(in the rows, 128 means zero)
A state moves one step at a time under one of 6 hidden systems, and each row is a state written as 22 numbers. Each run below is a few steps of one system.
path 1, M:
[[ 99 121 181  94  99 111 153 114 161 138 100 132 121 127 134 169  75 169
   80 145 102 128]
 [125 140 114 139 110 172 101 153  99 160 119 162 126 138  61 122 150  88
  102 137 165 154]
 [188 162 142 130 136 104 112 140 131  73 124 113 108 156 163  92 161 128
  135 149 114 112]
 [ 75 124 123 142 165 131 133 109 125 116 128 111 150 103 153 175 152 133
  157 107 131 163]
 [143 122  96 138 133 137 136 124 145 164 137 132 120 113 116  89  82 123
  132  84 107  91]
 [122 120 149  87 110  92 159 139 146 135 124 158 148 127 119 132 139 155
  115 156 125 145]
 [128 106 126 138  91 143 105 138  91 117 133 120 113 120 108 139 134  83
  135 147 169 126]
 [147 147 149 135 152 128 100  99 132 119 124 118 114 172 157 124 119 145
  124 133 107 130]
 [110 145 102 132 159 135 146 144 125 138 144 154 152 122 122 155 161 137
  138 108 126 132]
 [136 130 123 135 110 118 148 144 149 108 118 113 113  95 132 111  95 117
  127 118 115  90]]
path 2, V (10 x 22):
[[171 147 157 118 135 103 133 132 186 132  81  89 121 125 148  56 151 166
  119 130 125 149]
 [141 132 116 121  97 139  97 141 110 178 157 153 130  87  64 155 112 100
  117  66 126 158]
 [124  82  96 104 127 161 154  95 103 125 147 138 110 155 169  89 103 133
  160 142 138  82]
 [ 96 167 132 126 158 113 137 134 141 138 138 102 174 149 156 183 186 151
  139 134 129 140]
 [117 132 153 173 112 116 105 131 128  90  97 124  98 135  98 134  88  82
   97 169 118 123]
 [176 115 137  98 125  83 147 134 164 136 131 138 129 100 129  81 129 161
  136 111 110 127]
 [137 131 114 112 110 176 119 145  86 139 154 157 117  99 110 166 144 119
  128 102 156 136]
 [101 127 115 134 159 163 134  94 123 125 119 135 124 184 158  96 125 131
  140 143 123 119]
 [107 155 117 154 146  85 134 150 159 146 126 101 166 126 117 143 158 121
  131 128 118 117]
 [139 114 146 135  86 116 109 130 121  97 117 110  94  95 125 126  95  97
  125 129 128 127]]
path 3, Q (10 x 22):
[[125 108 175 141 144  59 130 117 162  79 105 129 120  72 129 153  88 147
  124 124  79 160]
 [133 145 135 118 157 156 136 145 137 139  87 185 134 113  86 106 167 159
  103 118 143 195]
 [113 136  67 124 115 185 155 138 107 125 139 165 116 128 122  84 111  79
  139 110 133  90]
 [110 117 122 103  99 114 132  98 130 143 144  80 143 183 180 103 143 119
  159 149 131 100]
 [144 120 149 155 126  89  82 128 131 161 149  77 132 115 116 190 129 127
  131 110 129 132]
 [143  98 148 121 154 102 135 121 126 105 134 188 117 100 110 151  97 162
  118 125 103 154]
 [139 144 119 118 133 171 148 161 126 121 101 171 115 140 112 108 157 138
   99 158 161 130]
 [113 164 100 136 102 143 135 142 134 108 125 105 121 137 149 101 115  81
  134 114 115  85]
 [109 119 144 123 121  94 114  96 135 130 135  77 149 137 158 122 144 117
  161 124 125 158]
 [135  98 134 144 152 119 111 127 125 167 138 131 132  85 100 157 129 152
  134  99 137 152]]
path 4, P:
[[147 166  94 138 180 131 164 159 156 113 103 178 147 125 115  52 193 141
  134 126 127 149]
 [ 81 137 118 140 106 122 131 147 133 119 115 106 153  46 106 141 146  76
  152  74 134 181]
 [ 98  89 161 153 149 113  99  70 151 177 114  82 130 133 121 146  79 141
  121 114 113 154]
 [145 119  93 114 133 120 121 118 109 190 187 161 148 197 114 128 119 132
  127 135 118  75]
 [125 125 122  92  72 132 168 155 107  76 145 152 116 108 147 149 102 106
  125 145 126  79]
 [137 136 167 135 122 150 127 137 134  99  76  90 102 134 153 120 158 147
  110 169 165 136]
 [171 172 123 150 170 125  84 134 128 127 134 147 133 150 115 105 172 122
  133 104 110 161]
 [117  97 112 123 142  95 158 125 134 114 133 158 144  67 114 117 117 130
  157  98 107 149]
 [ 85 101 130 132 129 160 138 119 132 182 115  93 132 111 129 166 118 143
  121 118 160 120]
 [111 163 129 134 123 143 112 113 131 146 133 129 129 193 135 132  99 106
  106 135  99 105]]
path 5, V:
[[175  71 113 196 222 127 120 120 155 179 120 128  86  67  93 136  64 198
  120  89 114  87]
 [ 45 140 105  71  89 192 229 157 144 111 109 156 144  58 167 151  98 138
  121  89 124 105]
 [ 52 107 152 101  91 142 123  97  95 132 108 130 160 203 111 106 191  93
  133 201 181 200]
 [194 180 136 169 126  76  64 141 161 181 142  76 129 210 112 112 138 112
   94 145 106  78]
 [175 106 117 136 121  65 117 129 116  76 181 155 109  43 136 147  69 103
  165  56  62 111]
 [119  49 132 111 165 176 173 125  95 106 114 162  97  75 147 160 140 201
  144 151 192 137]
 [ 69 222 133 108 138 207 150 143 152 149  78 139 145 197 138 140 156 142
   71 143 134 148]
 [105 144 101 162 107  68 107 123 141 128 129 134 161 167  71  53 129  34
  144 143  90 141]
 [212  85 126 140 112  69  99 140 132 141 158  58 103  73 142 114 138 131
  172 104 152  83]
 [120 119 156  95 139 180 116  97 104 137 142 144 100  93 163 219  80 180
  114  79 119 147]]
path 6, Q:
[[120 136 120 171 182  90 148 143 167  97  90 130 137  94 116 100 142 134
  134 129 109 135]
 [ 92 147 114  91 101 134 156 144 138 142 126 156 164 104 109 123 155 113
  137 101 130 163]
 [112 100 120 113 103 173 120  99 112 169 130 124 113 137 118 105  89 111
  128 116 146 128]
 [157 119 115 139 160 105 106 106 118 155 161 122 138 184 135 118 141 138
  145 134 117  98]
 [136 126 136 124 116  94 125 152 107 106 157 134 131 116 124 187 143 130
  135 144 131 113]
 [135 129 164 120 124 140 143 133 149 108  89 128  96 103 136 132  95 152
   98 129 126 128]
 [119 159 120 156 162 145 120 131 142 120 101 141 127 149 118  96 142 118
  117 123 116 146]
 [117 122 101 124 114 111 142 136 120 111 145 133 144 106 124 104 148  94
  163 116 130 125]
 [115 118 133  95 108 141 132 112 131 168 136 106 135 125 144 135 121 145
  133 108 143 127]
 [123 118 130 157 153 132 105 115 121 149 132 135 126 152 112 153 107 130
  118 140 130 118]]
path 7, P:
[[ 95 116 143 200 163  64 108 117 123  99 131  77 138 197 138 167 158 108
  140 221 140  91]
 [215 162 155 133 126  52  97 178 137 132 171 149 133 116  95 192 144 151
  100 126  91 104]
 [172 107 149  63 104 155 168 141 144 141 108 188  96  65 116  97  95 189
  100  92 133 154]
 [ 87 141  89 120 137 232 143 113 120 148  97 112 124 136 148  69 154 115
  145 105 176 142]
 [ 62 157 114 174 144 102 106  99 124  89 134 102 160 169 149 127 137  54
  162 139  95 143]
 [154  79 155 163 137  21 111 134 134 138 154 117 142 116  91 169 123 134
  135 162 118 115]
 [195 133 142  86 112 145 126 145 129 182 157 147 107 110 123 173 107 189
  101  91 132  99]
 [103 144 114  78 119 208 176 121 125 114 103 182 109 147 151  77 104 139
  107 125 131 131]
 [ 82 141 101 164 122 140 134 137 122  88  99  96 139 145 137  79 177  62
  160 158 161 130]
 [138 138 161 165 137  55  70 121 131 105 143  86 138 119 126 174 147 101
  145 123 102 164]]
path 8, T:
[[168 214 117 114 140 122 117 188 147 202 163 158 170 163  95 187 186 154
   90 104 119 110]
 [ 86  94 112 125 102 132 146 104 100  40 125 186 106  74 127  88  58  61
  155 112  90 152]
 [161 145 136 132 163 135 138 143 169 151  87  66 120 160 168  83 199 193
  128 165 176 102]
 [ 93 151 117 145 116 144  78 123  86 156 175 142 150 124  90 207 122  65
  132  81 119 159]
 [137  60 144 128 147  73 164  95 163 108 108 128 108 119 143  70  72 163
  138 158  98 100]
 [155 168 120  92 105 152 137 185 115 161 146 147 150 134 110 155 209 147
  115 128 179 132]
 [ 91 134 144 132 113 166 107  85 115  90 111 141  98 122 142 134  52  85
  119 100  85 152]
 [161 129 121 160 180  78 137 141 154 128 121 114 139 172 138  98 178 159
  140 174 134  86]
 [112 131 114 115  78 139 118 153  99 138 158 120 142  71 110 176 136  83
  140  81 145 142]
 [109 107 160 125 164 133 145  87 158 126  92 130 115 132 154 110  84 178
  116 133 102 145]]
path 9, M (10 x 22):
[[127 104 103 147 154 146 132 106 130 204 125 150 129 244  85  81 118 138
   95 212 156  70]
 [171 191 155 110  86  57  92 175 118 125 187 107 162 154 138 219 185 114
  122 142 109 114]
 [133 116 146 199 184 160  99 134 104  48  91 142  65  56 117 181  88 121
  117 110 121 153]
 [131 169 118 105 160 196 149 118 183 189  79  97 127 135 152  60 143 184
  111  80 146 139]
 [ 95 148  86  82  79  87 178 147 126  96 162 180 181 114 121  84 156  64
  167 114 100 146]
 [116  39 135 172 135  74 130 106 122 116 118  87 111 123 114 120 104 114
  147 197 156  90]
 [154 132 165  95 114 135  66  94 116 215 162 102 133 163 129 179 123 160
  112  92 125 158]
 [161 150  99 111 155 161 145 157  91  86 153 235 106 135 116 141 127 134
  115 121 109 113]
 [ 87 151 131 141 117 152 175 161 162  97  76  70 121 123 168 135 143 137
  112 171 159  78]
 [ 88 158 134 144 103 103  86 109 153 149 114  98 154 128 100 112 118  66
  127  92  93 181]]
path 10, H, 10 rows:
[[ 81  98 167 109 123 148 144 101 137 142  90  80 131 126 159 153 135 165
  129 152 164 154]
 [154 146 133 142 136 150  73 115 114 184 149 152 120 194  88 139 113 118
   93 131 124 132]
 [143 117  95 123 102  82 144 135 116  81 165 156 128 112 137  95 112  80
  162 119  93  94]
 [108 107 147 129 137 141 164 143 126  96 106 110 121  93 156 163 152 168
  126 164 170 124]
 [136 180 145 135 148 169  97 124 143 159 108 140 117 154 113 140 118 144
   83 103 114 156]
 [146 120  98 127 133  78 130 125 131 125 160 154 152 125 114  72 145 100
  165 109 101 137]
 [108  90 121 124 115 136 153 134 121 129 130  87 124  83 152 153 138 135
  152 132 170 107]
 [100 152 157 123 128 161 114 107 135 152 105 128 123 177 127 152 101 142
   86 139 120 136]
 [162 134 112 138 130  89 116 143 122 124 148 166 135 149  95  92 136  97
  134 137 107 124]
 [133 117 123 116 109 127 150 142 119  87 134 107 116  75 161 140 140 124
  158 115 140 113]]
path 11, H (10 x 22):
[[120 168 113 116 108 127 130 134 156 148 124  67 151 105 163  96 161 111
  156  75 122 135]
 [ 88  92 147 135 131 113 103  86 120 156 128  96 146 145 121 140 145 117
  151 140 149 179]
 [158  95 129 147 118 126  96 115 110 160 155 129 105 144 102 142  80 120
  115 135 130  90]
 [119 127 124  95 102 114 163 138 118  89 149 171 134 137 143 138 101 117
  125 150 101  98]
 [136 145 133 137 132 150 149 167 132  92  91 140 112 114 122 122 162 136
  107 154 159 127]
 [153 174 142 131 152 132  97 125 145 123 123 111 129 130 150 124 150 137
  132  89 108 152]
 [111  99 109 133 153 114 124 107 119 137 141 145 148 108 113 118 132 120
  158 100 123 167]
 [115  95 118 132 123 136 146 121 137 169 130 105 124 120 128 133 101 142
  129 127 142  87]
 [106 150 137 105  95 126 135 128 134 142 136 135 140 171 126 148 122 117
  107 153 119 116]
 [151 132 134 137 110 115 111 143 120 101 119 136 114 131 111 108 144  98
  121 149 134 131]]
path 12, T:
[[ 78 209 108  87 105 149 152 151 120 120 158 191 171 160 133 169 143  97
  107 105  86 140]
 [132  92 140 178 146 128 126 114 122  42  72 117  74 108 139  74 103 102
  135 170 137 132]
 [156 183 116 139 137 112 106 164 161 189 142  63 155 133 137 147 188 143
  132  88 140 105]
 [ 82  77 127 126 139 114 133  93 105 108 148 173 139  88 110 163  86 111
  152 101 100 175]
 [171  96 129 111 138 144 154 133 149 160 108 129 104 142 127  65 131 183
  111 160 165  90]
 [ 96 186 117  97  88 156 114 138 106 147 153 148 159 169 115 158 149  83
  116 114 122 144]
 [130 102 157 156 139  94 118 103 129  61 107 114 100 131 148 114  90 115
  137 162 103 125]
 [173 155 116 129 143 111 130 177 143 154 150 108 141 114 133 155 180 157
  132 116 143  96]
 [ 79 115 120 119 131 154 147 111 117 115 128 163 126  85 122 152  85 109
  136  87 111 156]
 [139 112 131 143 164 132 136 121 151 144  91 127 116 158 119  70 141 155
  117 163 148 119]]

Name the system that made each run.
path 13:
[[ 90 111 127 143 141  66 158 157  88  20 152 217 152  84 101 193 156  98
  149 165 109 164]
 [154 121 147  71  66 180 180 162 167 152  64 122  97  64 121  64 120 173
   88 129 179 127]]

Q
path 14, 2 rows:
[[123 174  76 134 141 191 164 159 118  77 119 109 115 176 192  83 181 117
  150 168 164  59]
 [104 182 167 156 127  73 107 151 132  34 105 125 149 121 135 160 188  82
  132 154 105 192]]

P
path 15:
[[184 111  79 143 160 149 113 125 105 182 187 159 108 196 118 116 106 144
  128 133 133  40]
 [118 180 167  90 103  94 161 170 149  97 132 135 142 124 157 217 130 166
   91 146 100 102]]

M
path 16:
[[106 197 125  97  68 173 106 128 124 167 143  79 147 188 160 130 150  87
  120 117 140 112]
 [115 110 151 163 128  83  84  99 104  77 121 126 126 163 121 107 141  76
  148 177 118 164]]

H
path 17:
[[103 153 150 189 138  65  93 137 146 112 115 121 147 131  78 169 122  78
  106 150  93 147]
 [174 101 141  85  98  88 140 137 131 104 128 180 125  73 102  72 133 131
  141 106 121 183]]

Q
path 18 (2 x 22):
[[ 48 107 156 115 138 147 155  85 138 150 116 108 143 154 161 197  89 165
  114 149 123 130]
 [ 93 150 146 118  95  81 165 152 150 111 113 153 163 176 102 146 131 112
   88 200 114 104]]

V
path 19, 2 rows:
[[146 187  93 178 185 125 109 175 145 148 140 162 145 104  81 161 146 123
  113  71  96 126]
 [ 95 107 127 108 108  83 172 118 179 124 105 104 154  56 136  76 108 120
  154  82 102 153]]

H
path 20 (2 x 22):
[[112 101 158 101  98  97 131 106 141 159 139 120 126 131 126 165  68 143
  111 134 105 108]
 [137 119 132  84 102 107 154 142 107 106 157 177 138 146 136 161 136 142
  124 171 127 106]]

V
path 21, 2 rows:
[[136  78 130 101  70 151 127 123  67 109 148 156  92 153 120 135  92 101
  125 186 166  92]
 [170 162 135 131 142 138 120 143 125  74 124  92  98 160 201 125 163 145
  143 147 139  81]]

P
path 22 (2 x 22):
[[146 104 139 126 140  92  98 103 121 181 157 131 155 132 101 138 142 136
  138 104 124 166]
 [152  99 120 114 139 142 132 134  93 129 160 186 111 117 106 159 119 145
  125 134 141 119]]

Q
path 23 (2 x 22):
[[ 95  86 166  92 120 135 127  74 114  94 138 117 106  92 184 185  54 150
  145 102  96 148]
 [125  98 111 143 180 156 159 128 124 164 116 211 130 173  68 116 118 168
   84 174 141 112]]

H
path 24 (2 x 22):
[[128  71 102 164 140  85 149 141 129 114 130 127 131  94  98 101 146 109
  158 156 153 111]
 [140 163 133  68  98 136 149 140 150 168 145 138 152 132 142 145 133 155
  115  93 111 124]]

Q
path 25:
[[ 74 122  80 150  73  89 160 156 121  85 149  52 155 107 161 119 159  32
  187 151 148  58]
 [103  83 184 166 148  55  73  53 160 160 118  88 130 142 113 148  50 133
  119 118  69 168]]

M
path 26 (2 x 22):
[[126  64 146 176 140 108 130  99 125  43  88  87  71  68 164 101  76 116
  154 143 128 126]
 [ 96 120 133  94 146 171 117  66 144 238 129 106 161 172 133 119 135 171
  133  89 142 177]]

M
path 27:
[[ 87 211 152 147 102  97 118 163 193 161 104  64 167 103 115 199 127 114
   87  86  89 127]
 [147  82 174  91  77  64 102 100 137 155 113 149 141 104  68  71 127 113
  126 128 120 227]]

H
path 28 (2 x 22):
[[117 108  58 117 123 174 170 123 105 133 152 135 126 163 159  63 124 103
  163 134 156  56]
 [ 66 174 135 162 138 117 143 146 143  85 110  74 146 177 169 185 155 106
  124 185 129  86]]

H
path 29:
[[143 149 157 152 141  88 110 118 171 122 110  76 121 130 156 132 116 143
  123 117  94 116]
 [121 119 120 125 150 138 123 129 120 153 136 166 144  89  94 143 144 139
  131  87 133 184]]

M
path 30, 2 rows:
[[101 134 111  99 109 169 154 148  96 127 150 184 140 121 113 175 143 123
  121 130 142 133]
 [110 136 142 148 132 160 127 117 150 105  77 114  93 146 136  92  83 112
   99 153 119 114]]

T
path 31, 2 rows:
[[111 151 133 138 145 122 101 124  99 120 172  71 151 179 192 218 196 131
  164 146 149 109]
 [112 158 108 176 172 147 114 121 137 112 135 136 112 100 127 173  54 111
  118  62  62  98]]

M
path 32 (2 x 22):
[[156 107 150 143 153  67 112 118 146 133 136 158 137 142  95 132 114 150
  114 151 101 148]
 [171 140 110 122 117 138 150 174 124 105 132 155 104  87 119 131 129 132
  121 113 135  88]]

V
path 33 (2 x 22):
[[ 89  55 123 111 125 133 164 101  93 130 148 136 129 172 151 158 116 147
  142 204 163  76]
 [117 168 147 134  93 139  87 123 124 182 157 100 134 187 116 194  93 103
   89 130 109  94]]

M
path 34 (2 x 22):
[[ 74 109 124 137 131 157 175 132 165 206  95  91 133 162 124 154  89 169
   77 170 159  50]
 [147 195 153 107  53  95  84 160 137 151 144 148 151 151  69 145 133  70
   82 115  95 157]]

M
path 35 (2 x 22):
[[100 143 179  79  93 131 127 104 159 119  98  95 130  41 164 151  88 137
  130  43  91 199]
 [114  75  82 125 157 179 158 108 108 150 111 217 120 134  72  33 108 118
  133 137 149 147]]

M
path 36:
[[ 97 158 160 160 160 167 100 113 114  66 109 130  92 111 156 212  82 123
  110 107  91 147]
 [114 172  95 161 188 187 147 143 178 174  79 137 132 132 109  79 141 157
  102  96 130 119]]

M
path 37:
[[148 123 152 127 131  96  98  98 123  87 127 125 117 174 149  92 137 113
  144 160 115 150]
 [176 102 112 146 162  93 118 145 107 119 161 149 128 104 119 143 170 141
  158 127 144 125]]

P
path 38 (2 x 22):
[[229 147  82  88 124  76 133 161 117 123 206 168 145 144 155  68 188 127
  185 100 104  85]
 [140 125 114 177 188 175  74 119  71  83 148 115  96  87 155 189 160 117
  170  86 155 155]]

V
